In the rows, zero is written as 128.
Each named move below is a turn or a mirror, shown by a few rows before and after it. Which moves, in which order, take the first row of each later pair to the second? The first pair is answered.
move dadut:
[110 124 163 110 159 143 102 151  92 127 151  77 128 110 119 106 137 116
 131 119 124 130 134 125 113 101 167 136 168 156 117 121 139]  ->  [111 125 160 110 160 145 102 150  90 128 148  75 128 107 118 108 134 115
 130 118 123 130 133 125 111 103 166 136 167 154 116 120 140]
[134 165 120 151 125 190 118 102  99  85 170 193 118 108 149 127  93 178
 135  94 102 110 116 127 144 140 139 117  92  86 158 121 109]  ->  [123 167 110 148 103 192 121 122 106  97 176 197 125 120 150 118 119 174
 135 104 115  96 113 133 152 129 154 107 103  77 162 119 118]
[121 132 116 127 155 147 141 185 132 112 110 142 140 132 134 119  95 119
 105 121 106 108 135 126  92 128 121 118 103 115 149 127 135]  ->  [120 133 111 123 147 147 141 189 132 115 109 141 141 134 136 118 101 117
 105 124 108 101 134 129  93 124 126 115 107 112 150 126 139]
move Tabe:
[132 120 138 121 123 121 141 136 140 131 134 111 128 127 137 143 123 124
 126 138 114 129 118 134 127 138 120 119 117 141 128 118 138]  ->  [135 119 132 122 118 119 143 140 141 128 133 116 132 132 137 142 126 126
 127 144 117 131 117 134 128 141 116 120 117 139 132 121 138]
[110 141 104 124  87 119 138 162 153 139 136 131 117 169 162 119 177 155
 119 143 152 132 113 116 136 120 153 113 136 132 111 108 138]  ->  [125 147 108 153 119 120 135 123 127 111 118 171 118 163 153 133 139 177
 113 152 139 156 102 105 115 160 112 136 104 133 130 126 109]
[149 121 149 102  93 111 190 117 174 102  73 168 111 167 164 161  99  90
 161 138 100 130 138 124 122 149  38 117  79 113 121  93 107]  ->  [153 113 180  94 135 107 173 102 169 108  83 120  96 127 156 159  69  90
 152 107  83 148 161 120 114 140  52 124  84 136  96  88 108]
[112 173  69 200 138 136 109 134  73 122 169 144 141 133 132 165 150 174
 112 127 162 121 111 131 123  86 151 129 153 129 142 158 131]  ->  [120 171  86 199 163 132  98 120  68 119 171 126 132 111 129 164 128 174
 108 114 152 136 121 127 117  89 149 140 147 140 136 161 125]
move zir:
[138 125  88 141 118 131 134 127 104 111 137 190 153 157 147 162 111 151
 145 176 138 131 108 109  99 148 127 140 119  98 159 129 119]  ->  [141 127  92 145 129 134 130 121 101 111 139 187 150 149 142 165 105 155
 138 173 133 136 113 108  95 149 128 147 116 103 160 130 118]
[117  91 142 119 146 123 133 166 139 137 138 111 131 131 146 122 137 105
 132 128 133 130 128 107 167 121 149 133 126 125 126 109 133]  ->  [113  91 137 125 147 127 128 168 131 140 145 111 133 128 144 120 143 111
 126 128 139 127 125 109 166 118 160 136 132 125 129 116 136]
[119 130 113 150 135 145 100 128  98 133 147 125 132 117 114 124 138 151
 124 136 142 131 125 134 131 127 160 131 140 141 127 134 133]  ->  [130 124 134 147 157 138 103 109 102 122 136 116 122 106 115 129 112 145
 124 123 130 148 135 128 126 139 139 141 128 146 118 129 121]
Pairs:
Each pair is two moves apart.
[108 111 166 148 136 142 147 142 124 117 141 103 102 103 136 101 146 119
 163  92 107 156 142 150 164 117 142 118 118 149  94 113 136]  ->  [121 116 170 156 141 142 158 122 125  99 121 135 103 112 137 112 123 124
 168 102  97 166 132 146 157 141 104 130  96 146 106 116 119]
Tabe dadut
[109 127  90 173 168 138 130 118  89 113 129 178 154 123 122 129 144 153
 120 147 128 119 105 130 115 169 121 146 122 116 174 156 122]  ->  [130 101 155 132 201 114 135 101 123 116 125 107 124  81 130 134  90 111
 128 100  91 141 148 129 110 155 102 145 114 149 123 116 128]
Tabe zir
[151 100 126 108 151 119  97 132 130 140 153  94 142 111 130 100 106 106
 124 113 134 139 158 124 124  90 168 116 190 150 131 127 147]  ->  [158 120  94 145 138 131 117 106 111 105 119 191 161 155 126 119 102 136
 125 156 134 139 119 122 113 134 116 130 159 118 181 153 117]
Tabe Tabe
[124 135 118 147  82 142 127 173 167 116 130 131  61 143  96  99  79 132
 135 171 131 123 107 166 130 131 176 134 116  92 121 109 109]  ->  [124 140 116 166 106 147 113 158 146 113 131 137  62 131  87 102  69 148
 122 172 129 135 103 160 120 142 179 151 110  95 127 126  97]
zir Tabe
[138 150 131 146 143 143 105 113  82 125 148 116 117 122 110 129 138 136
 125 136 144 149 121 126 119 123 147 133 127 127 144 114 126]  ->  [133 150 120 143 119 145 113 131  92 128 150 125 123 137 113 127 160 133
 131 148 154 137 112 131 128 115 151 127 138 121 148 112 133]
Tabe Tabe
[118 122 100 168 144 111 156 109 116 145 153 153 129  88  86 132 142 136
 115 167 134 152  93 182  80 165 116 146 108 153 123  94 141]  ->  [119 110 123 142 148 103 158 117 136 155 160 113 118  73  95 128 135 114
 118 143 126 151 113 182  86 150 125 137 117 165  98  75 154]
zir Tabe
[127 123 109  98  66 127 154  75 196 114 164 181  77 178 175 113 123 103
 133 151 115 147  95 149 116 104 124 102 125 167 129 145  96]  ->  [131 133 105 130 108 140 132  40 152 103 167 189  73 153 158 118 102 139
 111 149 117 167  89 139  99 127 128 131 112 178 143 174  82]
zir Tabe
[138 145 101 184 157 145 110  92  87 115 126 178 134 127 108 129 121 168
 120 146 139 140 103 121 114 167 122 161 109 130 168 175 103]  ->  [112 128 114 128 116 134 107 161 132 169 168  85 123 118 119 100 179 122
 127 121 159 106 133 134 145  91 198 115 168 139 120 137 158]
Tabe Tabe
[168 131 111  90 137 129 180 149 128 128 140  85 116  83 159 140 165  86
 143 119 148 114 156 105 137  99 171  89 132 112 100  91 144]  ->  [175 131 122  85 140 125 186 141 137 121 129  88 113  83 162 149 149  77
 146 116 138 120 157 104 132 107 151  91 121 112  95  82 137]
dadut zir
[141 176  72 130 166 125 124 125  54 125 127 106 129 112  72 150  88 172
  72 123 150 148 127 135  86 106 165 185 141 205 131 204  88]  ->  [142 162 106  95 169 112 127 136  85 141 134  51 111  94  81 142  76 137
  80  93 137 150 152 139  94  80 170 173 150 222  96 175 102]
Tabe zir
